What is the hidden score of each row? Scores go from 0 to 40, and 20 is about the middle. The score is a weighted sum of the row's numbers plus the product of two more (or one squared), each taken from its middle value.
72|41|-13|17|49|0|-3|-4|-5|0|43|-23|-20|-12|-42|25|81|16|-17|1|63|1|-14|16 >> 16
-9|-9|2|6|4|-26|-24|-40|15|-33|-8|6|-10|-6|-3|-24|-13|32|24|-3|-7|8|-2|19 >> 19
-3|7|28|6|16|65|-31|-28|-5|-10|-34|-14|50|-7|34|-63|-5|-44|-12|60|-57|-47|-22|41 >> 28
0|-4|9|12|-44|-56|0|-20|15|-27|-32|2|-60|0|5|15|-12|62|21|-18|7|39|7|-45 >> 16
45|21|-8|-47|-43|5|-11|-8|-7|-25|14|-36|-30|17|-26|40|29|18|-37|7|31|-10|-3|6 >> 35
7|-28|40|-10|80|24|34|21|-30|75|27|29|33|8|21|-16|6|-46|-14|16|51|15|50|41 >> 17
-39|35|-49|20|32|25|-47|31|-17|19|5|28|-16|-21|16|-1|36|-29|-33|2|8|-35|8|21 >> 32
-46|1|70|6|-18|4|17|-38|-29|-48|-47|-6|-49|2|-1|5|60|-24|-6|14|-19|28|-49|17 >> 21
18|8|-36|-21|-26|-61|-12|0|-4|3|9|-3|-30|-22|-36|6|2|13|0|-33|25|2|32|-36 >> 17
34|-44|-3|-50|-70|2|-15|-26|14|-43|-31|-64|-13|21|43|-11|-2|2|-44|38|-48|-1|-2|51 >> 33
-41|57|22|92|22|0|-16|41|-3|-14|-1|-4|-69|-30|31|50|74|24|-2|-23|14|31|-54|-19 >> 9
1|12|24|25|-2|-22|-23|-35|28|-33|-20|-5|-43|-12|1|2|16|48|8|4|-11|29|-13|-19 >> 16
5|23|-24|26|14|-33|-36|1|1|-9|21|11|-10|-39|-38|-12|24|6|24|-22|33|0|9|-10 >> 17
-20|-43|61|-3|50|11|16|-4|-6|33|-1|20|-15|18|23|-27|-1|-12|-25|13|4|-9|-5|16 >> 15
15|-46|26|-23|35|-4|33|43|-34|62|22|13|26|43|8|-20|-23|-20|-34|8|29|7|59|4 >> 17
57|0|-4|-5|-46|-59|92|-8|7|-14|-12|-31|-3|-19|8|36|60|-17|13|19|53|63|-20|30 >> 12
32|-10|16|0|-18|5|-15|8|35|-26|-25|3|-31|2|-28|39|17|-8|-40|16|-45|8|-57|-53 >> 15
-40|-31|42|57|-14|18|-6|-1|19|-13|-50|9|-87|-1|7|39|-18|38|27|-38|4|88|-40|-77 >> 17
-21|-20|14|-7|-38|24|56|33|5|9|-6|-6|9|16|-1|73|-49|5|-7|6|-10|12|-23|-15 >> 23
-36|-10|-11|-17|-44|34|32|18|13|-22|-17|-9|-27|-10|-13|72|-28|-9|-6|5|-21|-12|-33|-27 >> 22
25|54|-68|-18|-47|19|-22|-13|-53|-22|14|-37|16|-8|-53|13|-29|-24|-6|-4|-12|-39|40|3 >> 38
-40|43|-31|-32|74|26|-25|18|-26|34|35|-10|21|7|9|-37|22|-26|-4|-16|34|-40|-21|4 >> 21
91|50|-49|-39|-28|-32|58|71|19|34|10|-16|-29|48|34|12|60|-21|-22|4|-17|12|-50|16 >> 14
3|-36|-13|-28|-24|44|25|29|1|30|47|-6|61|-31|-6|15|-45|-30|3|-7|-4|-26|22|33 >> 22
26|-6|0|-29|3|-17|-12|-48|-26|68|24|46|25|-8|57|-45|20|24|45|-18|8|-13|40|55 >> 23
-44|-30|0|-66|-1|3|-15|14|-18|-3|-29|-12|5|58|19|-19|-32|3|-10|-6|5|-18|-27|-9 >> 20
9|8|0|18|3|-20|-23|-40|6|-25|16|21|-1|-28|-25|-48|1|11|17|2|6|-4|20|21 >> 19
91|-12|46|-11|1|47|-16|-2|-8|-59|5|14|42|42|-32|-37|0|-9|-30|4|1|-36|-25|22 >> 30
-15|-24|31|7|-5|-16|-28|-54|49|-52|-13|9|-7|-9|31|-43|-22|42|23|8|-35|9|11|35 >> 16
9|-30|-24|-39|-57|34|27|13|6|-9|31|-11|35|-9|12|26|-47|-30|-10|13|-29|-27|1|9 >> 23
44|15|3|-30|36|58|32|-31|62|-66|-4|-41|16|-2|-10|-12|23|-72|23|33|-22|-27|-25|48 >> 18
-12|-50|-31|-33|-42|36|34|9|8|-9|-10|-10|26|-16|10|19|-68|-30|-6|5|-43|1|16|25 >> 22
13|-3|1|4|-34|-50|10|-4|21|-29|-17|-6|-31|-18|11|8|-9|40|14|7|3|37|-17|-16 >> 19
-7|-19|34|-8|-6|40|-15|-36|-23|-14|-68|9|26|25|21|-2|20|-33|-10|37|-61|-5|-55|-23 >> 27
14|-70|37|-58|2|-5|59|-3|-27|43|-12|12|-1|45|20|-15|-46|-17|-44|35|8|22|12|-10 >> 19
-14|-27|25|8|-16|-13|-25|-50|34|-58|-9|1|-25|-28|3|-22|-1|32|34|14|-9|23|15|17 >> 20
-56|18|-5|15|23|-11|-41|15|7|-9|8|18|7|-28|-32|-4|12|-27|-33|-8|-2|-20|10|-26 >> 17
-1|8|25|-1|21|-31|46|46|-45|105|10|0|-21|36|-29|8|7|-23|-54|1|58|11|0|-51 >> 17
17|-40|-14|-8|-32|-31|-29|-39|10|-34|-7|-5|19|-5|7|-42|-45|25|29|5|-20|1|27|19 >> 20
0|-24|-10|-36|-16|11|-39|-7|-10|-25|-35|-20|-37|-2|58|12|-63|-41|9|65|-62|-28|20|21 >> 27
-10|33|-25|41|30|15|-36|25|-43|18|1|4|-22|-31|18|36|-4|-45|15|41|-1|-57|30|-8 >> 34
0|24|41|95|-7|27|25|45|16|2|3|21|-17|-3|10|21|-3|29|58|-33|43|89|18|-80 >> 14
-27|-10|7|10|12|47|26|32|6|38|43|12|57|-42|-27|13|-21|-44|20|8|1|-29|20|12 >> 22
-54|14|-27|-21|64|-21|7|57|-42|57|43|-12|20|19|-26|-3|44|-24|-17|-19|66|-32|-21|-23 >> 16
-46|-11|-21|-58|29|1|-26|37|-19|34|16|-25|37|33|-2|-32|-31|-30|-16|-19|36|-36|23|19 >> 17
-13|-36|-28|29|-11|16|19|51|-27|53|23|25|-48|-23|21|10|-2|7|-11|-45|0|-1|56|-23 >> 25
-42|8|30|1|-22|37|-7|-25|21|-21|-65|-17|-57|10|2|49|9|6|-42|41|-36|14|-65|-10 >> 22
8|10|-18|9|-25|-55|-3|-10|17|-7|6|-37|-16|-5|-8|-5|-7|29|16|-22|40|32|37|-56 >> 14
-2|9|18|6|4|-27|-9|-39|25|-33|-32|-11|-54|-27|14|3|37|42|18|0|-3|14|-8|-16 >> 17
-2|-1|39|-64|-27|15|10|-40|49|16|-59|-33|19|-1|-21|-18|-38|-26|-18|41|-65|17|-8|37 >> 36
-1|21|22|8|-30|-12|17|12|-11|24|-60|-10|-79|22|-10|28|9|23|21|12|56|15|-11|-99 >> 26
7|-29|-5|-30|-35|-35|-20|-58|9|-46|-13|2|10|-13|-1|-38|-47|27|1|-4|-14|35|32|15 >> 21
-51|-37|-29|26|21|-23|-57|-23|-6|-16|7|-4|40|-15|-8|-30|-15|-50|-15|13|-22|-36|40|19 >> 27
17|-6|13|13|-42|-48|7|-30|8|-25|-43|-12|-44|18|23|19|-15|55|13|4|-13|40|-21|-36 >> 19
-46|-25|-23|-58|28|10|-22|11|-16|34|-8|-31|19|70|6|-35|-34|-9|-12|-25|17|-39|4|11 >> 19
5|-34|-61|-12|-47|13|-5|38|-31|31|18|15|5|-25|13|-19|-39|-14|-1|-31|-11|-45|75|11 >> 39
-53|14|12|-22|54|1|-12|7|-13|0|-13|-4|-25|36|23|22|29|8|-24|-25|44|-8|-43|-26 >> 18
11|56|7|84|25|68|65|41|14|25|65|15|14|-32|-25|66|42|-21|-14|10|12|13|-24|-37 >> 16
-30|-30|7|-1|-1|39|0|-28|30|-6|-22|-4|20|-8|11|-30|-30|-13|-14|1|-83|-53|2|35 >> 21
-63|-8|-12|10|-8|16|-32|-4|-14|-19|-35|30|-20|16|41|20|17|-3|-36|16|-1|9|-29|3 >> 39
-42|-33|39|-6|41|35|-22|-18|-6|-12|-20|-27|28|-47|-35|2|29|-56|-3|-1|-31|26|-5|55 >> 24
-46|-18|43|-6|48|4|-20|-32|6|1|-20|13|-22|42|29|-25|0|1|1|3|33|-9|-28|25 >> 18
-46|-31|39|1|6|73|24|-3|9|1|1|29|41|-28|8|21|-28|-13|23|-4|-39|0|-27|36 >> 29
-62|6|6|62|13|46|-58|-39|-20|-27|-18|24|-83|-18|27|41|13|16|6|36|-24|14|-38|-3 >> 36
-7|40|-1|30|0|-43|-30|-16|1|-2|27|1|-28|-42|-30|-8|27|36|20|-12|14|10|5|-44 >> 19
-28|-7|-52|-54|28|-16|-16|18|-23|72|25|-37|53|54|-18|-27|-20|-25|-9|-22|38|-27|15|-22 >> 20
-2|1|-1|-32|-9|3|-15|-57|27|-68|4|8|-17|-19|9|-34|-7|47|4|2|-42|-24|9|29 >> 29
30|52|24|63|-7|-22|-5|-6|-8|-3|-50|8|18|72|38|11|-5|-10|-42|-5|-55|18|-47|-6 >> 21
-6|-5|11|-49|-26|16|-16|-43|-48|-26|-44|18|14|-7|-36|-37|-3|-37|-24|1|-44|8|-26|-7 >> 27
9|6|11|18|11|-18|-36|-42|-7|-30|19|-15|14|-30|-21|-50|-6|10|39|-25|9|-13|21|3 >> 21
-32|12|-16|-17|63|12|-15|33|-25|22|15|-3|17|12|5|-25|23|-6|0|-23|44|-17|-35|-18 >> 20
-62|-3|1|-19|72|21|-25|1|-17|12|2|-10|21|46|13|-36|16|3|-10|-7|8|-48|-29|19 >> 20
-1|38|-40|7|26|-30|-22|-24|7|-6|7|11|-9|-31|-18|-6|25|15|12|-7|20|-21|-7|-14 >> 20
-5|-12|32|-2|-46|5|13|-34|-8|21|-89|-19|-26|17|-8|-14|-54|-11|32|35|-2|-19|-7|-20 >> 26
4|2|-17|-16|11|-12|-29|-23|0|0|18|-11|15|-40|-12|-53|-6|-1|16|2|1|-22|14|31 >> 21
-15|-19|-23|2|5|52|27|37|9|30|49|1|38|-41|-9|32|-16|-50|-4|13|-10|-30|-4|13 >> 19
-6|-13|-2|-5|18|64|7|22|-5|25|52|12|75|-42|11|15|-23|-41|16|4|-18|-23|10|42 >> 27
78|15|15|21|18|13|7|-25|14|-41|-73|-13|69|96|44|-51|18|-31|34|54|-19|25|0|90 >> 22
15|-28|8|-32|-51|-39|-16|-56|30|-8|-30|-9|-6|25|8|-30|-44|34|9|-7|-30|24|14|3 >> 19
-30|25|-23|-22|86|13|-44|8|-43|34|37|-8|30|8|-16|-47|11|-29|4|-20|54|-56|3|3 >> 22
25|59|3|-7|17|24|54|-14|79|-52|-28|-32|-18|0|13|28|71|-37|32|30|-15|7|-33|11 >> 14
-10|1|-36|-24|-13|-42|-6|-7|-10|-17|-4|-21|7|-32|-4|-15|14|-16|-48|-13|7|4|-12|-32 >> 16
0|25|-29|-65|18|-20|-19|46|-33|46|24|-25|-5|38|-25|6|-1|-2|-6|-26|68|-10|-4|-25 >> 24
-11|-31|19|15|3|-19|-44|-38|20|-49|-5|13|-13|-15|26|-25|-5|36|23|21|-15|18|15|19 >> 20
-33|-19|48|13|67|11|46|25|-13|24|6|40|-33|28|20|4|27|-5|-57|2|26|16|-28|-4 >> 13
-24|-2|-52|-41|42|-7|-12|42|-32|24|14|-44|40|52|-5|-35|-17|-24|-16|-15|50|-34|11|6 >> 17
7|62|-16|17|68|-16|-49|-17|-9|-9|63|56|44|-20|-8|-50|-13|1|-16|-8|23|-18|18|-32 >> 25
1|5|33|-24|-23|12|-46|-70|12|-75|25|-8|27|38|16|-16|6|-11|-16|27|-31|-21|-22|57 >> 34
40|17|-38|1|-41|-15|-54|1|-5|0|43|-34|54|49|-39|-24|-5|-31|-20|-1|33|-16|38|47 >> 25
41|-3|-36|-15|-32|-40|-20|-27|19|6|29|-30|-5|-17|-24|-28|-34|11|24|-32|6|9|43|4 >> 20
-57|-29|-39|32|13|-21|-51|-20|7|3|-3|7|19|-11|6|-19|-18|-36|-24|4|-33|-41|24|24 >> 22
6|-8|-10|-17|-26|19|41|42|-16|16|27|-5|36|-6|-28|61|-13|-20|9|-2|14|7|3|-11 >> 23
118|-12|10|-42|-15|10|12|-1|1|-32|5|-36|48|70|-36|-21|1|-9|-49|3|57|-1|5|37 >> 26
-63|-5|30|11|8|12|-25|6|15|-50|-9|11|-45|-29|-27|-20|31|-9|-2|-11|6|-1|-55|-23 >> 13
-18|-51|29|1|-31|39|44|57|23|30|-7|13|0|12|21|58|-36|-2|3|3|-13|2|-35|-31 >> 17
-35|-24|-15|-15|19|52|54|44|0|22|48|6|57|-45|3|9|-18|-51|1|-11|-18|-42|3|32 >> 21
59|-17|-55|-38|-33|-11|39|25|2|30|-2|-26|16|23|-2|-35|43|-53|-5|13|-40|9|-11|36 >> 10
1|-20|2|-2|-49|-35|49|-34|-23|-8|1|-28|21|-8|-1|-24|28|-51|5|43|33|36|-6|47 >> 16
-17|18|-25|-36|72|0|-36|13|-30|13|32|-5|50|15|-7|-45|24|-35|-19|-16|41|-34|-13|27 >> 19
9|21|-11|7|17|-21|-18|-1|7|-24|-6|11|-25|27|17|-3|3|17|-76|-14|1|32|-37|-51 >> 13
18|-9|-38|47|-22|-7|-9|-29|-20|14|8|55|86|21|0|-54|-13|-5|11|-34|1|-13|27|5 >> 28
-13|1|24|-40|-37|12|6|-73|53|0|-60|-4|29|1|-26|-35|-26|-36|-8|42|-72|8|-26|26 >> 26
32|5|-20|-10|9|12|37|-6|37|-13|-8|-9|11|36|44|-36|67|-34|6|27|-64|-1|-31|62 >> 11
-26|-23|27|-4|1|62|17|-1|3|-1|19|-3|41|-37|-5|35|-24|-30|30|-4|-31|-21|-5|34 >> 27
14|-14|3|-12|-39|-46|-11|-13|4|-21|-24|-1|-28|-10|7|13|-15|53|11|-13|8|36|14|-39 >> 19
-4|10|-6|-15|-25|30|35|58|-10|52|36|-7|11|-9|-30|68|-19|-20|0|-14|12|-10|-21|-21 >> 31
-43|-39|18|1|-44|23|-61|-40|-31|-51|-16|14|-5|3|-31|18|-2|9|-31|-21|-44|46|-18|-14 >> 26
5|-25|21|10|-39|59|70|12|15|1|24|-19|19|-3|-8|37|-37|-9|-26|19|-33|9|-24|31 >> 18
35|-2|-32|-15|-40|-42|-12|-38|1|-6|4|-31|-1|0|-17|-41|-34|25|10|-9|10|17|35|-11 >> 19
-54|-23|13|-26|77|20|-21|3|-1|28|12|3|10|25|20|-39|20|-10|-7|-10|16|-32|-28|19 >> 15
-17|-27|-38|-35|-20|-46|-25|-10|-18|34|-43|-27|36|9|16|-16|-54|-34|-53|22|-24|-14|21|37 >> 21
-75|-30|3|-2|16|-19|-28|-10|-8|-14|-81|-12|-35|-2|26|36|2|-19|-39|30|-37|-8|-33|-11 >> 20
-35|1|-24|-22|75|20|-27|16|-23|23|37|-11|31|17|-12|-30|13|-41|2|-16|44|-48|15|18 >> 20
-2|18|-24|-8|14|-44|-9|-2|31|-17|-6|-2|-28|-47|-9|6|33|26|22|4|-3|-12|1|-15 >> 17
3|-6|14|3|-7|-3|-40|-45|15|-24|-8|10|-6|-34|23|-45|-11|6|36|10|-24|8|11|32 >> 19
-3|-28|12|1|-7|-26|-37|-40|17|-50|1|22|-11|-28|27|-43|-1|25|25|-11|-28|21|6|14 >> 16
53|-31|7|-6|21|25|29|-8|37|-11|-43|-26|0|12|-15|56|78|-28|7|14|37|54|-46|65 >> 11
-5|-15|-29|32|40|27|-11|35|-35|-5|20|-11|13|-30|-74|-31|10|-54|0|0|19|-41|-39|71 >> 18
-33|-52|21|8|-27|84|49|62|6|32|18|23|38|13|48|34|-55|-34|3|5|-39|7|39|45 >> 22
110|34|-6|-34|34|16|4|25|13|10|26|-23|58|12|-48|-20|76|-55|-13|3|81|-24|-15|79 >> 13
16|27|-9|25|-2|25|-64|38|-14|10|34|50|0|-9|-36|3|43|0|8|1|-26|-41|-36|-28 >> 20
11|-6|-14|3|14|-20|-19|-42|2|-13|30|2|24|-57|-1|-47|-8|-13|41|-20|-7|-16|34|13 >> 22
5|0|-31|48|-40|-21|10|18|-43|61|-51|-2|11|4|-55|22|-45|-40|19|15|-6|-57|48|-20 >> 29
-44|31|-25|-20|57|8|-27|26|-24|20|38|-22|19|25|-10|-31|27|-39|-10|-17|54|-28|-9|12 >> 15
-36|15|-17|-38|67|11|-53|13|-7|31|27|-26|37|15|-22|-30|-1|-41|5|-10|52|-51|13|24 >> 19
-47|-13|26|30|8|44|46|36|30|-1|-7|31|7|-20|-3|57|16|-4|16|1|-27|1|-32|-18 >> 17
4|-42|-14|-39|-46|36|25|21|0|27|45|2|57|-9|-26|25|-64|-37|1|-13|7|-10|47|33 >> 22
-5|-47|18|-39|-47|44|35|16|16|17|6|-13|45|-3|11|21|-80|-29|-1|-8|-40|6|18|42 >> 27
33|-20|-4|-29|-34|-41|-4|-49|9|-9|-33|-11|-7|-10|2|-19|-45|32|26|-18|-9|35|17|3 >> 32
25|-31|-21|-21|-33|-34|-12|-31|7|-4|11|-19|18|-12|-28|-38|-54|12|14|-18|-15|20|57|2 >> 21
-47|-13|38|13|-28|47|45|16|-7|15|-45|-7|-43|22|-5|64|-31|25|8|-9|-3|41|-7|-27 >> 22
-49|70|38|34|-7|11|-2|-48|20|-52|-19|46|-21|-21|-20|16|12|18|-4|-15|-16|76|-20|-28 >> 23
-21|-15|1|-4|14|50|16|43|11|26|43|29|37|-29|-14|26|-26|-36|30|-19|-8|-45|3|31 >> 24
